In the rows, zero is written as 128.
Each named turn below is shown by a few rows before and after it. Which turns, in which order, take the first row of each later pair to the second? The first pair is answered.
turn sur:
[146 128 103 133 118 135 152 171 135 106 120 135 157 116 148 112 141] |-> [133  97 115 122 115 135 145 158 140 122 105 127 161 110 155 117 150]
[159 151 109 151 132 124 150 140 128 117 129 107 148 118 127 125 117] |-> [132  95 133 128 123 120 132 117 141 143 101 100 149 109 139 133 135]
[147 156 132 162 122 106 172 104 136 101 120  77 121 136 104 132 139] |-> [117 106 155 140 112  99 150  85 143 122  98  78 118 127 115 140 158]
[162 130 122 138 141 152 150 111 148 139 127  87 155 138 132 119 125] |-> [106  84 156 104 122 122 115 100 135 150 108 129 122 117 142 132 143]
turn Gopu:
[122 181 110  90 205 184 150 127 151 139  66 160 104 145 170 126 115] |-> [101  80 127  82 140 180 132 138 176 176  59 126 153 111 184 141 145]
[153 124 141 105 130 135 140 107 159 139 118  91 169 127 149 126 157] |-> [161 166 139 111 157 134 146  99 148 127 126 101 151 143 138 121 144]
[191 168  91 136 147 163 170 122 150 123 141  77 161 162  99 102 118] |-> [173 145  59 103 141 155 176 160 142  91 102 124 173 123 138  97 135]
[137 145 130 144 151 125 123  94 119 124 142 118 121 151 106 115 119] |-> [123 126 102 117 145 119 126 126 112  97 110 155 131 119 137 111 131]
turn Bani:
[146 163  94 112 163 153 128 143 140 116  82 119 144 116 163 127 140] |-> [118 124 123 100 157 145 105 117 149 144  70 113 138 116 164 139 151]
[101  58 127  98 102 137 129 138 152 138  99 117 168  96 151 135 149] |-> [137  83 121 137  87 148 142 146 160 142 137  78 189 111 127 134 138]
[115 103 160 140 129 129  98  97 136 160 139 103 119 137 122 137 134] |-> [154 155 126 169 132 139 127 131 133 130 166 101 134 142 111 121 116]
[127  94 125 135 152 142 146 150 133 111 124 108 181 126 121 107 157] |-> [123  99 122 129 155 140 148 153 129 105 118 118 179 124 125 107 159]
turn gero:
[167 148  99  98  72 136 149 176 119 102 144 159 161 117 123  68  81] |-> [151 113  98  59 107 143 150 148 132 112  81 165 159 112 159  66  97]
[144 151 126 142 110 100 133 177 179  95 164 132 148 159  89 110 117] |-> [136 110 108 113 111 105 140 182 190  92 119 136 170 132 125 106 134]
[101 104 181 142  71 113 126  96 123 138 119 134 110 103 115 160 126] |-> [101 103 179 142  68 114 125 101 122 137 121 135 114 102 115 160 125]

Each pair is two turns apart.
[149 100 142 141 126 150 134 105 157 165 134  78 141 145 123 142 138] |-> [ 99 105 167 128 101 113  99 120 119 148 151 145  93 128 114 152 141] | sur, gero
[166 139 126 131 135 121 120 167 113 102 142 116  68 103 120  92 137] |-> [143 116 144 117 138 112 105 152 112 113 130 126  53 101 124  97 146] | Bani, gero
[137 128 106 158 113 113 137 183  96 107 151 143 109 164 106 111 108] |-> [149  88  99 156  98 127 145 184 121 124 136 110 148 155 119 112 121] | Gopu, sur
[ 95 176 141 129 144 102  88 106  92 100 136 170 112 121 151 108 128] |-> [100 157 120 132 111 101  97 145  96  89 141 172 142  94 164 108 136] | gero, gero
[113 108 127 136  93 156 123  99 122 122 184  91 139 149 116 122 140] |-> [122 144  82 125 109 156 143 136 105  77 167 135 135 131 136 107 135] | Gopu, gero
[167 133 132 175  46 113 152 163 117 152 182 134 145 153 120 116  81] |-> [154 118 109 151  44 109 157 189 112 127 153 166 150 126 147 113  93] | Gopu, Gopu
[117 124 177 114 158 126 144  83 126 139 116 132  83 155 106 126 134] |-> [138 164 130 115 165 132 172 126 114  91 113 157  96 142 119 112 124] | Gopu, sur
[149 132 116 151 155 150 140  93 147 153 101  87 114 143 127 100 119] |-> [158 168  99 163 147 145 148 120 133 128 121 102 110 140 117  94 108] | Bani, gero
[126  84 157 143  88 119 165 148 147 124 133  97 118 131 118 126  91] |-> [117  78 168 124 121 122 162 115 152 134 102 100 105 141 131 124  94] | gero, gero
[128 157 145 158 101 123 124 156 102 113 179 128 122 136 110 126 120] |-> [156 132 114 153 111 151 153 158 131 116 146  92 170 131 132 117 126] | Gopu, sur
[126 164 117 126 143 110 113 103  89 102 143 161  77 130 114 133 124] |-> [121  78 137 136  79 113 100 112 117 143 154 107 128 107 115 147 145] | Gopu, Bani
[132 168 160 161 130 110 126 117 111 148 193 124  95 150  85 152 120] |-> [156 115 132 166  89 127 146 151 140 156 187  81 163 122 106 149 136] | sur, gero
[120 160 113 112 168 142 144  77 141 133 133 116 121 171 127 126  95] |-> [103 138  82  85 150 133 150 123 133 100 104 162 135 130 160 120 110] | Gopu, sur
[115 109 125 119 117 118 133 159 118 125 125 151 136  91 136 120 146] |-> [110 105 128 113 125 118 133 151 121 128 115 153 131  89 141 120 148] | sur, Bani
[102  83 113 108 102 131 124 152 128 129  93 135 151  95 149 122 147] |-> [ 83  85 138 112  91 116 106 145 117 138 112 147 130  99 134 130 147] | sur, Bani
[180  98 110 171  68 151 135 142 171 157 176  82 195 136 106 126 127] |-> [147 183 159 169 132 128 106  85 132 152 194 138  90 184  69 129 103] | sur, Gopu
[139 109 114 145 105  95 121 157  97 133 118 115 150 125 129 143 132] |-> [146 125 124 158 113  97 119 143  98 143 132 102 142 142 113 146 122] | Bani, Gopu
[133  85 132 128  99 129 125 129 156 162 131  99 158 121 130 141 139] |-> [ 97 124 147 114 112  98 105 130 117 133 138 170  94 120 121 141 133] | gero, sur
[127 139 131 165  99 115 115 151 120 126 183 147 109 133 101 144 117] |-> [121  78 151 150  98 125 107 121 148 163 152 110 130 132 116 150 137] | sur, sur
[ 83 123 147 106 141 115  94  93 101 128 107 177  69 139 143 135 133] |-> [109 149 164 158 113 120  96  95 105 144 176 130  79 162  98 143 116] | Bani, sur
[100  70  67 124 124 114  93 159 100  91  83 150 159  73 175 145 139] |-> [125  60 129 177 103 127  77 108 126 161 149  54 171 122 118 164 126] | Gopu, gero
[147 173  96 156 118 133 143 151 114 108 160 147 121 134 116 117 111] |-> [143 106  88 138  90 139 145 163 135 124 134 126 165 107 142 120 132] | Gopu, sur
[162 142 148 126 147 128 141  74 176 153 112  85 135 137  98 148 140] |-> [139 100 120  91 128 120 143 115 172 128  71 123 153  92 139 142 160] | Gopu, Gopu
[143 143 134 131 158 156 135  65 138 151 102  91 113 184 162 121 109] |-> [143 161 115 119 170 153 143  80 126 129  89 119 105 174 175 115 107] | Bani, Bani
[159 151 154 170 126 107 122 164  98 124 145 132 130 122 120 154 122] |-> [175 164 135 161 159 122 141 152 106 116 118 124 134 129 135 145 121] | sur, Gopu
[148  95 110 133 123 152 124 153 147 134 110 117 167 111 137 139 157] |-> [168 129 124 159 137 160 125 133 146 144 138  96 155 139 110 139 143] | Bani, Gopu
[127 120 116  88 138 135 127 163 116 120  81 136 117 101 142 158 124] |-> [143 147 152 119 155 142 120 119 123 148 117  97  98 145 103 165 109] | Bani, Gopu
[137  95 140 150 135 170 131  96 141 173 103  57 149 165 135 132 163] |-> [123 148 121 123 196 163 137  92 112 133  67 126  96 172 150 120 155] | Gopu, Bani
[ 80 132 132  97 124  88  80  99  43 142 152 122 108 124  97 129 134] |-> [109 144  64  91 120 103 119 160  45  96 131 134 154  94 127 110 137] | sur, Gopu
[146 148  81 128  97 164 139 163 127 129 189 104 150  81 131 122 110] |-> [149 162  81 128 105 166 142 166 124 124 189 109 145  84 130 119 106] | Gopu, Gopu
[153 122 136 169 103 135 131 135 155 143 152  84 148 135 105 135 116] |-> [101  81 142 129  85 110 106 149 138 131 120 141 127  98 132 142 136] | gero, sur
[139 125 123 123 144 126 126 100 130 125 130 126 133 129 126 128 121] |-> [136 134 123 125 146 123 126 102 125 118 133 134 129 128 123 125 120] | Gopu, gero
[137 105 116 126 126 142 132 123 139 130 101 106 168 122 136 128 118] |-> [143 149 105 125 155 144 141 119 126 111 102 126 145 136 133 120 108] | Gopu, Bani
[125 185 100  98 243 131 127  73 115 134  48 148  73 183 150 110 120] |-> [140  44 133 138 113 144 116  90 172 217  95  24 184 153 137 136 150] | Gopu, Bani
[161  90 109 124 129 102  88 141 134 116 104 168 165 106 126  98 166] |-> [185  99 112 153 117 111  95 143 141 129 133 132 177 118 106 100 155] | Bani, Bani
[133 172 156 158 101 116 120 126 141 133 180 102 103 144  95 144  97] |-> [138 205 112 124 156 122 143 136 133  89 126 151  94 136 132 126  99] | sur, Gopu
[ 99  69 136 111  97 128 128 139 131 123 116 119 126 105 155 151 163] |-> [109 101 147 145  75 121 123 152 120 124 170 112 120 114 123 153 148] | sur, Gopu
[116 135 132 116 169 127 123 102 127 131 100 149 107 127 132 123 128] |-> [115 129 145 123 162 126 120  92 130 143 107 137 109 135 125 127 128] | sur, Bani
[121 113 180 112 180 132 102  79 110 138 128 139 101 131 124 148 123] |-> [161 134 167 157 148 142 117 108 116 138 183  96 133 139  99 148 111] | gero, sur
[ 80 100 136  98 108 112 115 136 116 132 122 162 114 117 134 141 147] |-> [138 151 112 149  96 130 144 161 122 124 177 116 144 138 104 133 126] | Bani, Bani
[125 125 158 131 124 128 118 132 127 140 137 113 129 137 117 125 124] |-> [132 139 155 134 124 129 122 138 124 135 145 116 125 136 113 124 120] | sur, sur
[130 109 140 143 140 143 124 111 144 136 122 101 117 138 123 137 145] |-> [140 129 103 139 143 145 141 145 136 104 113 127 126 123 138 126 143] | Bani, Gopu
[124  64 142 118  74 115 141 140 136 130 136 120 150 104 151 146 170] |-> [128  78 137 131  63 111 139 154 129 120 156 125 150 103 139 148 164] | Bani, sur
[159 163 109 173 131 155 163 163 117 152 125 127 114 126 142 145 158] |-> [151 152 128 167 153 161 154 129 126 176 111 113 102 144 138 148 160] | sur, Gopu
[118 119 177 103 118 126 129  88 131 172  89  64 168 164 140  99  92] |-> [157 162 128 126 112 134 164 140 124 132 108  68 195 157 143  83  78] | Bani, gero
[ 93 102 150 128  81  92 104 142 113 132 145 142 123 110 123 137 125] |-> [118 107 150 152  77 106 116 136 128 147 164  98 143 124 109 136 120] | gero, Bani
[137  95 105 107 125 148 142 133 145 136 111 101 156 110 160 117 136] |-> [ 98  92 154 102 127 124 106 100 127 156 124 117 108 125 137 133 136] | Gopu, sur
[144 158 142 117 173 130 140 111 164 151 130  78 172 143 143 120 140] |-> [148 194 126 119 181 125 147 131 149 125 139 104 161 141 140 113 131] | Bani, gero
[113 132  94 123 128 121 131 147 116 107 119 170 135 110 139 130 144] |-> [111 105  98 113 138 130 130 124 130 127  97 150 145 113 146 130 152] | sur, Bani
[142 155 151 164 108 121 101 133 104 128 182  98 141 166  91 135 120] |-> [162 178 106 154 130 136 129 161  99  93 159 116 156 154 115 118 118] | sur, Bani
